Some points, each followed by its number:
tensor([  0.,  33.,  30.,  24., -25.,   6., -25.,  33.,  -5.]) 0
tensor([-24., -31.,   9.,  19., -28.,  22.,  24., -19., -38.]) 1
tensor([-38., -30., -30., -31., -22.,  -2.,   8., -38., -17.]) 2
tensor([ -6.,  35.,  36.,  25., -14.,  -5., -14.,  41.,  20.]) 3
tensor([-22.,  38.,  38.,  36.,  41.,  35.,  39.,  30.,   5.]) 4
tensor([-13.,  28.,  33.,  16., -35.,  -8., -13.,  36.,   3.]) 5
tensor([-14.,  39.,  11.,   0.,  38.,  38.,  36.,   0., -11.]) 6
tensor([-19., -14., -17., -33., -19., -39., -39.,   2., -35.]) 7
tensor([-30.,  11.,  39.,  41.,  31., -33.,  41.,  38.,  -6.]) 8
tensor([ 41.,   9.,   5.,  35., -17., -31.,  -6.,  35.,  39.]) 9
tensor([ -3.,  -3.,  -2., -19.,   0., -30., -30., -11.,  -9.]) 10
tensor([-25., -20.,  13., -11.,  17.,  -3.,  -3., -28.,   0.]) 11
tensor([ 11., -39.,   6., -28.,  33.,   9., -27., -33.,  19.]) 12
tensor([ 25.,  19.,  24.,  11.,  -2., -16., -16.,  24.,  31.]) 13
tensor([ 13., -17., -41., -39.,  22.,  19., -20., -24., -16.]) 14
tensor([  5.,  25., -13.,  33.,  20.,   5.,  28.,   5.,   6.]) 15
tensor([-33., -41.,  -8.,  17., -31.,  25.,  19., -27., -39.]) 16
Which two points above are nearest to each new point by angle? Their numbers follow each, nearest first.
tensor([ -9., -13., -38., -30., -38., -24., -35.,  16., -27.]) 7 10
tensor([ 33.,   2., -22., -25.,  -5.,   3., -19.,   9.,  25.]) 14 13
tensor([  2.,  27., -16.,   9.,  -6.,  20.,   0.,  25.,  -3.]) 0 15
tensor([ 31.,  14., -36.,   2.,  19.,  31.,  14.,  17.,  30.]) 15 6
tensor([ 30.,  17., -24.,   3.,  25.,  33.,  25.,  22.,  35.]) 15 6
tensor([-36., -24.,  -9., -24., -33., -17.,   9., -31., -20.]) 2 16
tensor([  3., -11.,   3., -14.,  30., -22.,  -5., -16.,  16.]) 12 11
tensor([ 36.,   0.,   8., -20.,  27., -11., -17.,  -6.,  41.]) 12 13
tensor([ 27.,  -8.,   0., -16.,   3., -14., -28., -20.,  27.]) 12 10
tensor([ 17.,  30., -19.,  -3.,  14.,  30.,  27.,  -2.,   2.]) 6 15
tensor([ 19., -33.,  25., -13.,  -8.,   0., -24.,  -8.,  11.]) 12 10
tensor([-41., -28., -25., -38., -41., -36.,   5., -36., -22.]) 2 7
